Rotation paths and how fast each direction turns (deg/step)
Each turn is a multiple of 5 degrees from 10 to 175, or 0.
Each row of a path follows its step; steps can be skipped.

step 0: [ 25  14   5 -12 -16  23  14  11  -8  32 -24  19  -7  -7  13 -11   6  26
  -4  -1 -10  -6 -16   6  -4 -27 -23 -24  -6   0 -13  -2  -5 -13  -1 -28
  13  12  28  11  20  16   8   5 -14  -4 -36  20 -17 -12 -11  -3]
step 1: [  9  10  15   0  13  -9  -7 -22 -26  10 -15 -18   2 -20 -22  11  20 -23
  -7 -17 -11   1  -4  19  26  23  -9 -24   6 -32 -11 -18  -7  -6  11 -14
  29   8   6 -18   8   0   4 -15  -8   8 -17  12 -22 -22  11  23]
step 3: [ -3  -4  -2   4   3 -13   1 -16   1  -5  20 -22  22  -9  22  12 -19  14
 -33 -16   6  10   1   3 -13   0  16 -41  19  -9   1  -5  -2 -11  -6  18
  -7  12  33   6 -11   1  -3   1  12 -42 -20  21  -4 -31 -11  15]
step 5: [ 19 -18   6  -1  16  18  23 -12  -7  -7 -24   7 -29  -2   2 -14  10  -7
   2   1   7 -26   8  26  24   6 -14 -26  24 -10  -6 -17  17 -11   6  14
   4   6   4   4  -3  -7  12 -38  13 -42  -8   0 -14 -11  21  -2]
step 7: [ -2  -5  16 -25  -9  -2  -3  14 -17   9   3 -34 -13  -4  21   6  -7  13
 -17 -10 -22  -2  -4 -11  33  27   8 -26 -37 -27   0 -20  -4   6   8   9
   0  14  16  13   7   8  14  -7   6 -11 -38  12   4  -5   9  11]
step 8: [  6   2  -5   9 -14  12 -11  -6  11  15 -19   3  -2  13   2  18  -1 -48
   0  -5  18   9 -11 -16   8   0   9 -27 -14  -4  -6 -27   6  20   8  -3
  11  -3  -6  35  13  -4  -7   6  -4 -27  -5  18 -19  -5 -19  47]
step 10: [ 16   3  14  11  16  -9   1  11  19  15 -21  17  16   8 -11  25   3  23
  -2  -8   1   9  -3  24  13  -4  12 -31   3 -28  25 -11  -7   2  -8 -19
  39   6  11  -4   0  -8 -24 -22  12  -7   4  31  21 -17   4   4]
step 11: [-12 -20  15  -3 -12  25  13  -5  -2  40   2  18 -13  -9  17   3  20   3
 -16 -17  -1 -16  13 -21  10   4   9  -9 -25 -27   1   0  -8 -19 -18 -14
  -5  -2   4 -13   4 -10  -1 -36 -12 -40  -3   4  -6 -17  29   2]
step 12: [-27  -1   8   8   5  -1  -7 -13 -10  23   3  -8 -18   1   3  21   3   5
 -13 -12   0  -1  23  -2 -10 -19   8 -10  23   2 -15 -36  -4   7  23  -1
  29  14  36  31  30  11 -11 -14  -4 -25   2   2 -29   0   0   5]
Speeds:
[  1  -2   6  -4   0   2  -8   7   2  -2   3  -4   7   3   5  -2  -5   0
  -2  -6   7   2   5  -7  -4   0  -1   0  -2  -3  -4   2 -14   5   2   0
  -5   2   0   5   9  -1   5   1  -4 -10   3  -3  -3   1  -5  -4]  85
[-10   7  -1  10  -3  -2  -4   0  -6  -1   0  -7   1  -9   3   3   0  -4
  -1  -1  -6   8  -2 -10   1   1  -3   3  -4   2   5  -6   2  -1   3   3
  -2  -1   5   7  -3   5   7  -7   2   0   6  -1   2   0  -3   3]  70
[  2  -1   3  -5  -2   1  -9  -2   2   2   4  -6  12  -3   1   1   2   6
  -9   1   0  -9   2  -1   5  -4   2   2  -6   1   2   2   7   5  -8  -4
   1   1   2   8 -11  -2  -5   1   1  -3   2  -3   6  -1   7  -1]  90
[ 6 -3 -4  1  4  2 -1 -3  1 -3  2  2  0  0  3  1 10  2 -6  8 -1 10  3 -4
 -6 -4  3  6 -3  4 -6 -6  9  8 -1  7 -4 -1  2  2  7 -2 -1  7  0 -4 -9  4
  0 -1 -4  2]  80
[ -1 -10  -2  -7   2   2  -2  -1   4  -8  -2   4  -2   0  -4  -4   0   0
  -1  -1   0   3 -10  -2   7   3  -4  -7  -6   9   6   2   0   0   7   7
  -3   4  -5  13   2   4  -1   1  -3   4  -1   4  -2   2   5  -4]  40
[ -7   5  -6   2   0  -2   5   2   5  -3  -2   0  10   3   4  -3  -4   9
  -6   6  -5   1   7   1   1   2  -1  -4   4   0   7   0  -3  -1   2  -3
   5   1  -3   2  -1   2   2   0  -9   4 -13   3   5  -3  -8  -5]  110
[  0  -6   0  -1   3  -1   0   5   0   7   3   5  -5  -4   5   0   4   7
   2   2   0  -6   3  -2   0  -4 -12   3   4   0  -2   6   7   3   5   2
   4   3   5   0   7  -2   3 -15  -8   1   3   0   5   2   3  -2]  60
[  3   8   3  -3  -7   6   2   4   5   7   4   0   1   1  -5  -1   3  -9
  -2  -1   4   0   7   5  -3   4 -13   5   6  -3   3  -1   5  -3   2   6
   1   6   0   9  -1   5  -1   7   5   1  -1   3  -1  -3  -1  -4]  85

step 0: [-16 -12   4  -9  31   5 -20 -12  12   2  -8  -3 -21 -23  20   5   1  -5
  -8   9 -23   1 -13   5 -22  18 -23 -13   7 -13   1 -39  35  -3   7  -5
   9 -19   6 -21   1  -1  11 -14  28  15 -16  12  37  -4  14 -14]
step 3: [ 21  19 -13  13   1 -11 -18  -6   0  15   5   9   3 -13   8 -11 -42  -3
  -1 -19   2  21 -20  -2 -43  -5  11   1   4  -9  38  -6 -16 -20   3  15
 -18   4   9  -8  14  10 -16  -7  10 -25   3  11  10  23   2  37]
step 4: [-12  27 -16  12  24  13  23  -5 -17 -11  -1  -3   0 -12  -6   7  13 -27
  11  -8  13  30 -18  12  13   3  -2   1   2  20  13  -2  21 -30  -4   5
 -43 -27   6  -5  -6 -18  23  -3 -10  18   9  -8  21   1  -1  24]
step 5: [-31 -13  -9  -5   8  -1 -16  19  -6  11   3  11  10  11 -10 -10 -34   6
  24 -19  -3  27 -32   3  -6   3   2  12 -14  44   1 -23  17   6  17  17
   3  15  18  27   3  15  11 -12   2   7  -8   2  -8  12 -32   0]
step 6: [  6 -19  10  32  -4  25 -13  18 -11  10  -3 -14 -13 -11  24  13  10  24
  -5 -23   3  13 -22  11   9 -18   0  25 -12   9   4  -5  24 -12   2  14
 -18  -4 -20 -16  17 -18  27  -5  19 -14 -32 -24  -3  -2  19  -8]
step 8: [  7 -11 -30  -8   4   7 -29   3  -6   3  -9 -22  12 -18  11  17  32   6
 -16  18 -35   5  -6 -20   3   5   1  23   1   4  13 -23   4   6 -20  33
   0 -22 -15 -15 -19   4  11 -17   3   4  -7  26  25   7 -18   0]
step 9: [ -6 -13   2 -10 -24 -14  -8 -13   3  15  10 -10  -2  18  20  -6  -6 -12
   5   3   4  19  -3 -12 -30  10   1  15  43 -14 -19  -7   1 -10   6  14
 -10 -24   2  22 -17 -34  20   0   8  -1 -22  21 -34   9  -6  26]
step 11: [  7   8 -12  -6  23  16 -10   3 -18  -3   0  12 -20 -14   2 -24 -30 -11
  -5   1 -20   0 -10  26 -43  12  12 -14  34  12 -19 -20  26   0  24   4
 -26  -5   0 -10 -15  -2 -17 -13  -7  -8 -17   2   8  18  18   4]
step 12: [ 11  12  -5  37   4   2  10 -19   5 -12  11 -19  -4   7  11 -11  14 -19
  18  10  -8  13 -33   6  27  20  -1 -11  -7  25   7 -20  29  30   5   3
  -5  -1  11 -18  27 -25 -10 -12  11  18 -11   0  -4  19 -15  24]
Speeds:
[-6  0  3 -1  5 -1 -2  4 -5  5 -3  4  0 -6 -3  1 -3 -1  0  0  5 10 -4 12
 10 -1  6  1 -1 -1  5  9  5  6 -2  6  2  3  2 -2  3 -1 -3 -1 -1 -6  6 -8
 -3 -3 -4  7]  40
[-5 -2  3 -3  3  7  1 -2 -3  8 -2  2 -4 -3 -8  2 -3  5 -4 -4 -7 -4  0 -1
 -2  6 -5 -4 -9  2  9 -2 -4  0  0  2  9  0 -3  7  0 -3 -6  2  2 -6 -5  7
  8  1 -6  2]  140
[ -1  -3   8   1   3   0   1  -7   4  -4   0   1   1   3   3  -4   2   0
  -9   1  -1   6  -7  -2  -6  -5  -4  -4  10  -3   5   1  -2   1  -6   2
   5  -1   1  -3  11   1   4  -4  -2  -7 -11  -6  -2   6  -3  -3]  125
[-6 -2 -1  0  7  3  0 -6  3  3 -1  2  3 -3  3 -4  3  5  6  2  8  4 -1 -8
 -5  2 -1  2  5  6 -5  1  1 -1  0  3 11  1  2  7 -2 -7 12  3  7  1  9 -1
  1 -8 -2 -3]  85
[ 8  5  4 -1 -2 -4 -9  3  6 -8  4  3  2  2 -6 -8 -2  7  6 -7 -3  1  1 -2
  5  5 -2  0  5  5  1  8  2 -1  2 -1  6  5  0 -1 -2  6  4  0  3 -4 -2  7
 -2  4 -3 10]  170
[  4  -4  -1  -4   5  -2  -1  -1  -3  -7   0  -4   0   6  -8   5  -1   4
   1  -1  -4   7   3   3   1  -4  -7   0   2   6   7  -7  -6   9   1  -3
   4  -4   2   5  -6   3   2   3 -11   4   7  -9   0  -1   2   1]  130
[  1  -3  -5  -8   3  -7  15   2   3   5   3  -2  -1  -3  -6  -2   4   2
   2  -1  -2   5  -3   0  -6   5   4  -1   2   2   2   7  -3 -12   5   0
  -8  -1   4   8   0   2   2  -7  -7  -2  -1   0  -1   1   1   2]  60
